In the data rows, 128 means zero.
Here are some points, each followed by its number:
[103 151 156 108  98 114  97 182 161 137  24  88 119 150  94 147 150 131 155 131 131  98 131 123] 0
[142 116 121 132  91  93 114 136 152 135 123 107 117 145 141 102 153 122 115 112 136 145 123 132] 1
[111 133 131 135 138 123 179 104 113 119 135 114 122 126 138 103 144 118 129 137 126 116 117 115] 2
[135 212 138 167 157  97 126 162 124 128 137 110 103 119 127 234 161 130 192 134 132 108 130  67] 3
[136 117 149 124  98 121 134 148 120 162  86 144 145  79 128 160 105 136 133  86  95 139 151 138] 4
[147 104 124 127 131 158 119 140 154 111  76 124  95 114 172  92 129 154 113 146 135 135 122 121] 5
[136 158 158  39  93 156  70 108 156 129  38  84 152 176  93 117 163  72  57  58 130 186 112 107] 6
[130 137 116 164 124 124  91 124 172 115 115 130  91 153 124 121 131 131 132  98 131 157 105 134] 7
[131 146 144 131 126 112 120 131 140 127 146 132 119 149 133 151 126 128 132 113 154 139 133 102] 8
[138  94 118  90 123 134 145 129 155 137 130 105 120 108 144 150 117  94  94 104 133 124  96 147] 9
[110 155 149 117 157 129 130 169 140 112  99 128 133 138 137 146 161 143 137 141 126 101 143  99] 10
[136 157 120 142 141 103 133 135 137 127 137 136 141 167 147 129 127 157 166 137 166 129 124 107] 11
[211 170 199 141 169 206 104  36 120 147 121 121  74 183 142  99  55 210 139  85 128 135 175 102] 12
[116 114 125 112 131 130 134 138 131 126 138 111 137 114 131 118 123 109  98 135 123 110 106 140] 13
[120 125 144 124 102 122 133 132 122 152 110 122 145  93 120 154 123 128 139  99 109 134 140 141] 14
[138 142 107 109 153  80  94 108 141 110 105 102 165 128 136 142  96 127  94 146 145 112  62 169] 15
[153 142 135 141 123 136 156 146 107 131 123 106 114 154 115  89 142 139 120 136 129 136 128 136] 16
[131 152 162 149 125 117  94 131 127  87 106 128 164 129 149 137 104 130 100  89 112 110 133 132] 17
[122 136  82 151  95 139 135 156 145 117 196 115 131 112 118 139 140  86 113 162 128 150 100  90] 18
[111 127 148 154  73 144 134 125 146 162 108 132 108 131 129 100 125  95 153  89 128 104 149 146] 19
[151 151 161 115 148 119 118 107 120 152 101 127 126  99  94 143 124 115 161 101 114 112 118 108] 20
[133  98 113 134 127 110 109 122 153 123 151 120 141 163 124 112 162 102 115 113 135 110 111 147] 21
[127 101  97 122 139 111 107  98 139 108 149 107 154 161 132 111 144  99 128 119 128 115 115 134] 22
[ 79 122 122  73 148 138 106 118 153  97 117  89 123 123 121  66 139  81  72 145 156 136 156 149] 23
[154 133 136 138 131 127  72 141 122 115  93 119  81 145 147 109 135 103 140 112 143 137 133 101] 24
[142 117 140 136 131 159 106 119  94 137 110 112 140 121 111 120 135 145 124 119 130 160 143 125] 25
[137 124 137 119 134 118 124 117 122 148 113 126 160 152  97 100 118 132 131 164 150 134 115 129] 26
[135 157 150 127 140 124 137 138 159 135 151 140 101 143 112 102 120 132 119 119 131 122 126 133] 27
[154  77 155 136  96  95 134 149  93 166 117 176 115 106 121 162 102 137 148  74  95 114 161 123] 28
[138 145 128 140 133 133 136 120 125 111 151 127 111 108 160 124 141 147 132 136 140 135 152 113] 29
[120 134 114 107 138  71  84 120 142 108 111 104 142 126 106 130 101 144 106 123 144 120  61 153] 30
Which point above is nearest to each new point by angle, seen from the average point of the numbered points? Its number follows each.
[146 145 130 168 127 132 135 111 145 138 130 130 127 124 132 126 106 129 152  85 127 118 133 151] -> 19
[121 160 120 154 132 115 122 140 131 142 147 132 140 155 143 133 129 159 149 131 155 140 124 119] -> 11
[123 123 108 123 161 110 114 130 117 122 125 125 143 151 133 115 121 108  88 121 131 143  97 141] -> 15
[122 112 141 150 110 114 127 128 119 138 146 123 131 115 140 152 115 152 128 122 130 114 160 132] -> 28
[ 83  83 147 196  99 121 153 121 145 134 105 176 116 110 164 211 133 181 213  91  75  89 217 161] -> 28
[126 118 149 139  93 115 139 146  98 131 135 145 105 118 137 162 110 157 152  94 123 116 140 156] -> 28
[140 149 138 127 132 120 118 142 124 127 143 116 125 129 129 132 129 126 122 129 118 120 145 124] -> 29
[146 150 101 153 140 101 128 160 119 122 113 127 123 124 124 124 121 116 163 144 141 134  94 114] -> 11
[151 161 125 145 152 164  89 101 137 135 127  73 137 135 133 120 120 124 125 161 106 131 155 133] -> 12
[128 125 133 120 141 123 134 111 125 136 109 121 119 124 127 135 125 110 124 148 124 118 110 122] -> 2
[161 144 160 139 112 147 105  94 124 141 124 132 127 147 140 130  91 141 152 129 138 115 129 138] -> 12
[121 133 139 129 140 134 106 136 150  88 128 130 147 147 110 149 140 138 120 121 118 130 116 116] -> 10
[123 138 128 166 116  89 137 104 155 111 113 211 154 236 138 128 142 199 169 119 176 170 137 117] -> 11
[146 123 134 129 147 123 125 113 129 129 144 141 148 139 132 133 117 108 126 125 135 113 117 137] -> 22
[136 121 135 124 121 111 123 132 122 128 124 135 123 122 136 112 112 115 113 143 140 119 117 141] -> 13
[149 129 146 108 129 121 122 125 117 146 134 122 128 132 118 140 140 123 120 107 139 122 140 135] -> 28
[164  99 119  87 159 135 130 149  97 134 128 117 165 138 126 115 157 166  98 176 173 128 120 110] -> 26
[127 120 135 184 122 120 190 110 110 159 184 136  81 113 197 136 133 169 161 137 101 124 164 179] -> 29
[ 91 110 154 182 121 153 152 152 107 157  93 161 116 135 126 164 119 173 182 134  84 105 172 151] -> 28
[124 142 120 142 115 102 122  93 172 102  99 251 156 211 101 105 155 212 146 123 172 154  99 120] -> 11
[116 124 147 161  80 124 126 135 112 147 156 154 108 119 136 165  97 130 160 138 140 136 174 126] -> 28
[144 169 118 152 138  76 133 122 214 125 119 128 215 156  98 119  92 127 113 102 146 135 152 107] -> 11
[110  98  53 106 133 183  89 124 137 137  69  95 130 156  94 115  99  80  99  98 133 172  83 139] -> 6
[125 140  56 122 152 122 137 101 172 104 167 138 109  98 145  66 124  76  95 163 171 136  88  89] -> 18
[143 129 114 107  99 138 125 131 128 100 142 158 128 122 113 104 122 114 108 156 136 137  98 106] -> 18
[146 155 114  90 132 141 118 130 127 160  99 122 152 145 110  92 106 104 107 119 183 154 187  76] -> 6
[114 141 125 126 160 110 161 141 162 141 119 130 124 131 128 108 145 140 106 126 143 130  93 132] -> 27
[136 121 125 100 151 122 133 150 115 109 111 138 129 118 111 121 172 149 108 116 128 149 118 116] -> 10
[148 113 102 114 131 127 113 134 121 124 135 129 142 139 128 135 130 111 122 121 136 130 107 119] -> 22
[119  96 137 144 103 132 164 139  81 128 132 164 107  85 142 123 130 135 161 119 101 135 177 136] -> 28
[161 139 101 135 136 103 153 155 116 112 170 134 116 112 137 104 135 138 140 137 155 140 151  97] -> 29
[129 160 113 145 138 121 135 156 120 108 105 126 113 100 130 124 125 118 159 131 111 139 102 114] -> 3
[138 140 114 135 152 127 119 122 131 129 132 136 133 127 133 132 134 114 120 104 134 149 117 122] -> 18
[143 117 140 131 142 119 118 130 133 108 118 137 125 146 127 151 158 141 128 116 113 145  98 115] -> 7
[119 113 156 121 120 113 144 115 111 138 127 164 108 109 132 137 111 134 147 101 109 118 149 135] -> 28
[126 112 123 143 156 133 130 107 151 134 140 132 133 126 115 119 138 130 135 145 132 130 130  95] -> 2
[139 146 145  92 127 121 132  98 108 142 103 107 128  83  86 148 117 140 154  97 120 119 121 128] -> 20
[158  75  81  78 126 150 116 131 159 100 164 124 121 138 133 139 134 116 115 116 151 104  83 107] -> 9
[140 110 136 140 141 133 114 112 159 138 147 104 124 127 133 127 147 115 108 143 120 128 117 155] -> 21
[130 146  94 153 148 108 132 135 147 146 133 131 195 129  99 112 147 102 106 148  86 146  74 100] -> 18
[121 130 124 122 146 126 148 128 133 134 142 119 127 128 132 131 143 129 141 125 116 126 134 117] -> 2
[139 134 148 132 123 119 124 140 138 100 121 124 142 121 133 130 111 122 114 103 119 140 142 124] -> 17
[140 140 118 144 154 115 106 102 149 135 131 131 136 140 113 102 123 121 141 122 129 131 105 137] -> 22
[152 162 142 108 146 130 114  99 141 148 101 117 101  71  86 149 133 113 181 120  84  85 110 111] -> 20
[123 156 127 132 137 143 129 126 112 136 144 128 110 153 115 123 134 130 121 119 128 149 129 126] -> 16
[131 104 122 114 125 110 111 118 113 101 107 117 165 141 134 128 124 114  99 141 134 113 100 132] -> 15
[102 149 123 117 138 176 142 125 104 114 178 118 124 145 133 148 100 102 107 162 144 133 114 120] -> 18
[ 99 156 128 101 162 121 141 107  89 116 113  81 133 126 162 138 120 123 119 103 144 102  79 165] -> 15
[111 124 138 172  85 132 111 130  93 136 163 170  86 113 144 151  83 144 135 114 155 117 169 136] -> 28
[130 147 139 144 146 104 125 148 140 124 131 121 140 136 149 155 137 119 170 127 133 109 110  96] -> 3
[136 146 138 112 140 113 126 120 120 151 123 111 122 108 120 134 111 137 130 119 134 115 148 139] -> 20
